In the rows, 128 means zero.
Rotation paths and how fast each direction turns (degrees a step)
Each turn is a multiple of 5 degrees from 10 to 175, or 0.
Each row of a path follows its step; steps can be skipped.
Rotation 1:
step 0: [131 121 132 124 125 126 143 124 135 111 113 125 144 126 138 123 132 142
 124 139 131 135 147 123 142 120 122 137 129 126 127 129 134 134 124 127
 128 135 120 145 125 118 128 124 138 135 124]
step 1: [125 121 136 140 116 113 113 133 145 139 117 131 114 127 126 115 129 130
 134 136 115 114 132 133 127 131 121 120 119 124 138 129 129 124 140 136
 134 127 134 126 129 122 129 134 118 123 139]
step 2: [135 139 118 122 127 127 139 117 129 131 122 127 125 126 130 149 131 138
 130 122 120 119 124 127 121 131 132 121 133 108 131 124 122 135 120 117
 125 138 116 137 116 122 138 141 143 137 135]
step 4: [121 125 140 129 110 128 126 118 140 119 113 130 136 136 130 144 122 127
 137 116 112 133 141 132 124 130 119 123 114 131 135 121 129 133 130 122
 135 144 129 118 127 132 134 124 127 134 133]
step 5: [122 128 112 128 136 109 128 131 129 125 122 131 122 135 117 122 142 144
 117 131 126 132 125 134 137 119 141 127 133 123 132 130 120 131 128 135
 136 136 127 139 130 110 131 130 138 124 148]
step 6: [132 123 123 128 128 125 118 130 135 124 123 139 122 127 135 136 138 129
 130 119 122 106 130 132 125 124 114 133 135 116 139 123 151 131 138 125
 126 125 123 138 130 150 134 130 127 132 117]
step 7: [133 115 137 155 128 133 133 123 137 129 123 126 124 136 130 147 133 131
 132 122 133 127 119 136 137 127 124 116 131 137 118 130 112 142 121 119
 138 129 136 124 129 117 129 132 140 128 132]
step 8: [132 129 130 119 122 110 129 127 115 109 118 120 131 122 119 122 144 125
 126 122 117 135 136 143 132 132 127 136 120 133 142 124 129 134 132 129
 119 127 119 141 140 121 139 134 128 128 121]
step 9: [125 118 122 147 118 130 123 136 139 118 125 133 135 132 131 136 122 134
 114 146 122 114 136 132 141 121 111 134 133 123 129 132 131 125 124 133
 136 135 115 127 114 133 128 126 128 124 141]
[134 136 132 128 132 126 127 129 130 126 130 128 125 128 131 131 128 127
 127 129 123 127 130 132 125 127 128 128 126 130 127 128 131 127 130 127
 127 127 126 127 127 128 128 123 127 128 130]
155
[125 127 130 124 127 123 125 129 131 132 126 128 128 122 130 127 129 126
 128 125 129 128 128 131 127 131 128 130 128 128 130 128 125 128 128 125
 128 126 124 126 131 135 129 128 127 124 127]
155
[131 130 133 132 127 130 130 130 122 126 129 131 126 124 130 131 129 128
 128 125 133 128 130 127 129 129 129 128 128 130 126 125 125 132 130 127
 124 128 128 125 132 129 129 131 128 130 129]
85
Rotation 2:
step 0: [127 125 131 121 119 141 126 124 128 119 132 126 126 118 125 114 114 132
 133 126 134 127 131 142 125 129 118 118 117 117 133 133 125 125 122 124
 138 115 149 143 114 116 143 129 120 128 128]
step 1: [141 134 125 133 119 134 132 127 135 131 126 128 123 111 120 130 126 122
 130 118 127 118 117 146 140 124 122 107 126 132 142 136 123 125 120 133
 123 116 120 136 137 137 130 131 127 117 144]
step 2: [134 139 115 122 130 119 125 132 137 121 128 128 126 117 122 124 140 129
 132 126 133 126 106 137 132 140 122 121 121 129 130 121 134 132 120 132
 125 130 133 101 117 126 135 137 120 137 138]
step 4: [128 130 125 128 134 138 128 125 135 129 126 146 129 127 127 142 134 125
 107 131 133 115 123 145 124 134 128 123 127 118 121 113 123 134 123 130
 125 103 120 136 125 133 121 132 123 117 126]
step 6: [112 128 129 133 131 140 128 129 131 129 131 127 128 120 116 123 122 116
 134 132 132 120 139 133 119 133 133 103 119 135 142 143 116 132 116 130
 129 135 129 134 113 134 136 134 120 128 132]
step 7: [126 128 119 129 132 133 134 123 123 122 122 116 113 107 123 140 136 131
 110 122 132 118 128 126 138 122 118 112 120 126 134 121 132 131 130 129
 133 119 138 125 122 142 127 139 114 127 137]
step 8: [121 135 130 114 138 122 125 133 135 117 121 131 124 129 116 120 137 135
 118 137 133 125 107 138 131 124 130 129 113 139 142 128 134 129 133 141
 123 140 130 133 139 135 121 137 121 130 137]
step 9: [124 129 125 126 151 129 121 127 132 134 132 135 142 128 140 131 122 121
 119 135 135 128 122 130 115 137 125 115 119 123 126 129 130 129 123 146
 120 128 128 139 118 122 124 139 108 142 121]
step 10: [123 116 122 138 143 133 132 133 133 132 133 132 122 124 128 130 126 144
 127 134 138 119 128 135 137 117 134 125 134 119 142 111 124 133 129 122
 134 108 129 145 132 119 129 134 114 136 125]
[127 128 124 121 127 130 124 131 127 126 133 126 130 127 131 131 128 124
 129 130 128 129 129 127 128 129 130 130 131 128 129 133 127 128 129 124
 130 125 128 131 127 129 128 132 125 129 130]
115
[131 132 126 127 129 129 131 129 128 128 132 129 135 123 125 124 130 129
 125 129 127 130 128 126 130 124 127 128 130 129 129 128 128 123 131 133
 125 128 128 127 128 125 128 128 125 129 130]
55
[127 128 129 130 126 125 131 132 127 131 131 124 123 124 126 128 129 125
 133 129 130 128 127 127 127 126 125 125 129 128 131 131 129 129 129 127
 128 127 129 123 127 131 126 123 126 126 130]
70
[126 126 127 131 125 124 129 126 128 133 128 129 131 128 132 132 131 126
 125 122 124 126 127 126 128 130 130 125 127 128 127 129 124 127 128 130
 125 124 126 128 128 130 129 127 124 130 129]
135
Rotation 3:
step 0: [124 120 119 134 134 118 135 131 118 125 133 121 146 123 124 140 126 121
 135 127 126 130 119 135 137 130 143 134 130 118 111 122 131 123 129 146
 133 141 129 125 120 128 118 130 138 133 124]
step 2: [138 116 124 132 130 136 136 131 127 122 133 123 121 125 118 129 132 119
 121 117 128 120 137 141 117 124 120 122 132 145 121 135 122 118 130 124
 147 128 122 109 132 134 126 115 125 130 129]
step 3: [129 117 122 135 134 109 139 117 123 123 118 121 146 132 120 128 131 126
 137 133 127 125 126 131 115 130 137 133 140 125 124 127 134 120 122 144
 134 123 121 116 135 116 129 123 137 127 130]
step 5: [136 126 129 124 124 127 125 121 132 132 138 117 124 128 119 124 120 119
 135 119 118 127 134 127 122 127 120 110 128 125 120 124 109 115 124 122
 143 139 134 118 131 146 135 128 131 135 127]
step 6: [129 120 121 142 130 119 121 107 127 121 109 130 135 128 134 140 127 134
 138 120 126 129 136 133 127 124 125 118 134 120 119 136 128 118 123 143
 130 140 125 125 125 125 132 114 137 129 128]
step 7: [143 126 128 123 112 117 128 136 114 129 118 129 131 136 123 149 131 128
 128 132 140 135 128 125 129 127 130 135 125 141 131 124 133 119 133 134
 127 136 137 133 117 139 136 116 138 123 127]
step 8: [145 120 130 121 132 128 128 121 131 133 140 123 141 118 111 128 136 125
 136 128 126 130 118 130 128 132 115 124 127 134 138 130 120 122 134 129
 138 137 126 129 134 151 138 126 119 125 132]
step 9: [128 122 129 140 131 128 130 114 143 105 124 131 139 122 127 137 120 138
 136 127 123 115 136 138 117 131 130 128 136 122 127 129 129 128 134 130
 136 137 122 132 124 142 120 119 136 118 131]
step 10: [134 138 117 118 112 117 129 135 121 117 119 127 129 128 127 134 130 132
 119 132 121 117 126 123 114 125 138 137 126 130 123 118 131 116 124 130
 136 143 129 143 128 126 136 116 132 119 126]
[127 128 130 126 128 127 130 132 131 131 127 128 128 126 129 128 122 127
 126 125 129 126 127 128 124 127 127 129 129 127 129 125 131 124 125 127
 128 124 126 123 135 124 128 127 130 129 128]
40
[127 128 126 127 128 131 131 128 128 127 125 135 133 129 126 131 129 130
 128 128 130 130 131 128 130 133 131 125 124 126 126 126 127 129 124 128
 131 124 127 131 130 127 128 129 131 127 128]
120
[132 128 124 130 126 128 132 126 129 128 128 128 128 130 128 124 127 127
 130 129 130 126 131 129 123 130 130 132 132 125 133 125 126 130 128 126
 129 129 125 131 130 129 126 132 126 127 123]
65
[125 128 128 129 129 124 129 125 127 127 131 129 129 127 127 126 127 130
 131 124 126 129 134 129 129 126 129 128 130 126 123 128 134 126 130 129
 126 125 123 126 126 130 129 128 126 123 126]
115
Rotation 4:
step 0: [112 122 129 125 134 123 121 123 122 117 136 123 129 118 123 124 139 121
 119 105 127 129 134 132 118 150 128 128 125 131 132 137 129 129 143 123
 131 120 123 113 128 134 132 129 132 126 129]
step 1: [126 130 117 121 137 146 132 130 125 127 127 125 130 127 122 140 141 117
 114 121 115 138 115 129 126 127 133 132 133 124 120 125 127 126 145 134
 138 130 128 124 148 121 118 133 132 127 123]
step 2: [128 127 125 137 137 128 116 132 125 124 118 131 134 119 112 139 138 115
 125 120 138 131 111 151 129 130 127 133 120 129 140 129 136 124 123 119
 127 119 117 130 131 128 120 126 133 136 125]
step 3: [117 123 120 127 135 119 129 126 135 116 132 129 126 123 107 132 139 128
 128 122 120 134 123 124 134 123 123 122 133 122 130 123 129 131 138 127
 130 120 118 120 120 118 132 129 129 130  99]
step 4: [124 131 113 121 126 129 130 122 114 115 126 129 143 120 130 126 124 118
 132 116 125 139 109 128 129 142 125 142 126 125 117 124 134 115 135 133
 125 117 128 124 120 125 129 120 133 130 123]
step 6: [117 117 126 116 133 136 120 126 114 123 128 140 138 120 121 133 136 112
 127 127 127 145 130 127 121 118 140 125 115 123 137 118 119 133 134 118
 131 117 124 121 118 126 126 128 136 133 131]
step 8: [134 132 129 132 135 143 121 123 126 121 147 136 131 126 107 141 127 112
 127 122 116 126 117 129 119 138 125 131 131 133 123 113 125 132 129 136
 129 113 128 128 131 122 121 120 129 135 125]
step 9: [119 127 132 127 143 112 113 131 119 113 123 131 127 128 132 139 140 127
 128 114 131 124 125 131 111 139 129 138 129 126 136 115 136 130 141 128
 128 127 110 127 126 121 126 133 131 129 123]
step 10: [114 118 118 124 129 136 142 129 129 131 127 131 142 135 114 137 135 110
 116 112 126 130 125 131 128 137 125 123 127 126 117 120 123 120 140 124
 132 132 119 125 127 120 136 141 128 131 120]
[124 125 129 131 130 130 127 128 128 132 126 124 128 127 127 127 129 129
 132 126 129 125 127 132 128 132 125 126 125 131 125 130 132 128 127 126
 126 129 130 133 124 129 126 131 126 125 128]
145
[129 130 132 129 130 130 127 127 127 126 125 132 122 129 128 130 128 126
 132 132 129 129 125 132 128 129 126 127 130 128 127 127 130 129 126 133
 131 128 127 131 130 130 126 128 133 132 131]
110
[128 123 128 128 126 127 128 129 130 130 125 131 128 127 133 128 130 125
 124 128 128 125 126 134 128 121 130 128 128 130 126 123 128 130 127 125
 129 127 128 128 127 129 129 133 128 130 127]
90
[127 128 127 124 133 131 126 127 130 131 125 125 127 124 124 126 129 130
 127 130 128 128 127 129 128 127 131 129 125 130 129 129 126 132 128 126
 130 129 133 124 133 130 127 126 126 131 131]
65
Rotation 5:
step 0: [126 125 133 135 118 142 126 136 122 127 138 125 122 124 126 142 135 127
 117 128 124 111 132 134 139 118 119 132 129 130 129 117 127 126 125 122
 111 119 138 130 126 133 133 124 140 136 129]
step 1: [130 141 135 125 144 138 124 130 122 125 131 127 126 122 132 126 113 117
 137 128 113 128 117 131 138 125 119 123 126 122 134 133 129 124 125 119
 131 119 124 129 123 116 125 112 137 120 123]
step 2: [130 135 124 135 126 121 116 126 134 126 124 110 131 136 136 136 127 116
 125 130 133 128 120 133 128 115 141 128 134 124 135 128 125 121 127 127
 112 126 145 131 128 123 123 125 139 140 116]
step 3: [130 121 127 128 140 128 129 132 135 140 138 141 128 132 137 126 138 115
 133 141 122 127 119 136 125 120 135 130 132 128 128 114 119 130 124 116
 128 118 129 119 125 116 126 118 123 119 131]
step 4: [140 130 133 146 134 139 128 125 129 140 117 131 144 127 136 130 123 132
 127 136 128 123 138 130 135 121 124 140 131 133 129 121 130 118 123 139
 116 119 133 130 125 128 138 126 139 133 127]
step 5: [125 113 135 128 129 130 130 129 108 134 138 126 125 127 145 137 119 123
 145 133 113 134 121 121 123 125 132 132 130 121 139 123 132 130 126 129
 125 125 125 131 140 120 125 116 134 129 128]
step 6: [140 121 117 136 131 136 115 130 126 124 122 125 132 132 135 135 135 133
 137 130 132 124 119 124 137 121 131 135 122 131 123 125 127 130 127 108
 114 129 141 139 123 142 127 121 137 123 121]
step 9: [143 125 141 126 142 138 124 133 118 134 130 121 120 116 129 127 130 118
 129 133 105 125 123 126 132 128 126 133 133 115 132 127 115 129 118 118
 138 120 135 130 129 126 131 126 127 128 134]
step 10: [125 136 125 143 132 129 116 135 132 132 118 116 133 128 136 122 116 124
 134 131 127 119 130 137 127 116 128 136 122 130 131 127 131 117 119 115
 118 137 135 141 138 127 121 131 131 132 125]
[131 125 127 128 128 131 126 127 127 130 127 133 125 123 126 126 132 127
 126 128 127 125 125 132 130 134 131 128 126 127 126 128 126 125 128 128
 125 127 127 129 126 132 124 127 128 125 129]
125
[133 128 126 129 129 123 125 129 125 127 128 131 132 128 121 125 127 131
 129 127 125 130 128 129 129 124 128 129 125 126 131 128 130 129 129 129
 125 126 129 124 125 131 127 130 129 130 127]
160
